[[ 47.1 -24.5  -5.6  23.9   8.8  15.7  -3.5 -27.3  41.3  27.5]
 [ 51.2 -50.1  17.9  27.9   8.2  34.2   9.3 -34.2  47.1  24.6]
 [-29.7  82.9 -62.0  14.5 -23.1 -75.6  -6.3  -4.1 -10.3 -20.7]
 [-25.0 -29.8  49.6   1.7 -24.6  14.2  36.0  -4.3 -19.2 -35.3]
 [ 15.0  10.3 -15.5  62.6 -39.6 -38.9  34.5 -58.1  36.5 -20.8]
 [ 27.6   1.9 -25.7 -36.5  52.3  27.3 -53.0  34.5   4.3  53.2]
 [ 21.5 -63.9  46.6 -37.0  39.2  73.6 -15.9  28.1  -3.7  30.8]
 [-15.7  -0.3  17.2  55.4 -58.4 -35.0  57.1 -51.8  10.9 -51.5]]
->
[[ 51.2 -50.1  17.9  27.9   8.2  34.2   9.3 -34.2  47.1  24.6]
 [-25.0 -29.8  49.6   1.7 -24.6  14.2  36.0  -4.3 -19.2 -35.3]
 [ 27.6   1.9 -25.7 -36.5  52.3  27.3 -53.0  34.5   4.3  53.2]
 [-15.7  -0.3  17.2  55.4 -58.4 -35.0  57.1 -51.8  10.9 -51.5]]

[[-31.2   5.7  36.1  42.6 -59.4 -34.5  58.0 -35.3  -3.9 -61.2 -49.5]
 [ 45.9 -78.6  55.7  33.3  -2.3  49.8  29.0 -42.8  47.3   6.3   3.0]
 [  9.5   8.0   6.5   1.9  -2.9   0.1  -3.1   1.9  -3.6  -2.8   0.1]
 [-41.8 -41.4  68.4 -58.7  10.6  50.2  -0.5  52.1 -56.5 -20.1 -48.4]
 [  2.0  10.4   9.4 -11.1 -11.3  -1.0  -4.5  -2.9   8.7  -5.6  -0.2]]
->
[[ 45.9 -78.6  55.7  33.3  -2.3  49.8  29.0 -42.8  47.3   6.3   3.0]
 [-41.8 -41.4  68.4 -58.7  10.6  50.2  -0.5  52.1 -56.5 -20.1 -48.4]]

[[-52.8  52.8  16.4]
 [ -9.7 -45.7 -26.4]
 [-49.5  -1.9 -42.3]
 [ -8.9 -43.6  -5.7]
 [-12.2 -44.2 -18.4]
 [-21.0 -30.8 -36.9]
 [ 45.6  13.4  37.2]
 [ 22.5   7.6  68.9]
 [-25.7 -35.2 -32.5]]
->
[[ -9.7 -45.7 -26.4]
 [ -8.9 -43.6  -5.7]
 [-21.0 -30.8 -36.9]
 [ 22.5   7.6  68.9]]

[[ 64.2  31.4 -13.3]
 [ 40.9  44.4 -39.1]
 [-31.8 -72.8  65.6]
 [-33.7  28.5 -26.1]
 [ 31.3 -60.2  57.9]
 [ 26.9  24.6 -40.6]
 [ 40.4  58.3 -72.7]
 [-30.6 -41.7  29.3]
 [-63.2  40.2  -8.4]
 [ 46.4  29.9 -30.2]
 [ 38.7   1.4   1.3]
 [ 52.2 -21.0  26.0]]
->
[[ 40.9  44.4 -39.1]
 [-33.7  28.5 -26.1]
 [ 26.9  24.6 -40.6]
 [-30.6 -41.7  29.3]
 [ 46.4  29.9 -30.2]
 [ 52.2 -21.0  26.0]]

[[-75.3  -3.1 -61.9 -65.5  34.0  44.9  -4.7 -21.0  76.1 -20.0 -12.8 -27.9]
 [-48.0 -22.3 -43.1  66.5  51.9 -26.8 -70.6 -78.4  53.1   8.1  36.8  40.9]
 [ 15.9  38.7  -4.3  43.8 -38.3 -66.2 -45.5  -4.9  55.4 -16.2 -12.3 -71.9]
 [-13.4  27.1  46.2 -56.2   4.5  62.9  33.2  62.8  65.7 -66.5 -26.6 -15.4]]
->
[[-48.0 -22.3 -43.1  66.5  51.9 -26.8 -70.6 -78.4  53.1   8.1  36.8  40.9]
 [-13.4  27.1  46.2 -56.2   4.5  62.9  33.2  62.8  65.7 -66.5 -26.6 -15.4]]

[[ 2.1 65.9 20.3  0.6  4.9]
 [ 3.0 28.9 40.1  0.6 16.8]
 [ 5.0 25.4 34.6  0.6 16.8]
 [ 2.1 45.1  7.1  0.6  6.3]
 [-2.0  5.2 38.7  0.6 16.8]]
->
[[ 3.0 28.9 40.1  0.6 16.8]
 [ 2.1 45.1  7.1  0.6  6.3]]

[[ 28.5  12.6  11.6  67.1 -21.9  44.8 -40.5  50.1 -33.0  16.8  -3.0 -41.6]
 [  6.2  40.9   9.8 -28.0 -34.3  61.7  78.5  20.3  11.5 -16.4 -18.7 -21.4]
 [ 25.2  34.5  14.7 -26.9 -26.2  54.9  87.0  20.4  10.6   2.8 -16.8 -21.7]
 [-22.3 -42.1  65.6   9.4  17.6 -52.1 -15.7  29.5 -26.4 -43.9   8.6  41.8]]
->
[[  6.2  40.9   9.8 -28.0 -34.3  61.7  78.5  20.3  11.5 -16.4 -18.7 -21.4]
 [-22.3 -42.1  65.6   9.4  17.6 -52.1 -15.7  29.5 -26.4 -43.9   8.6  41.8]]
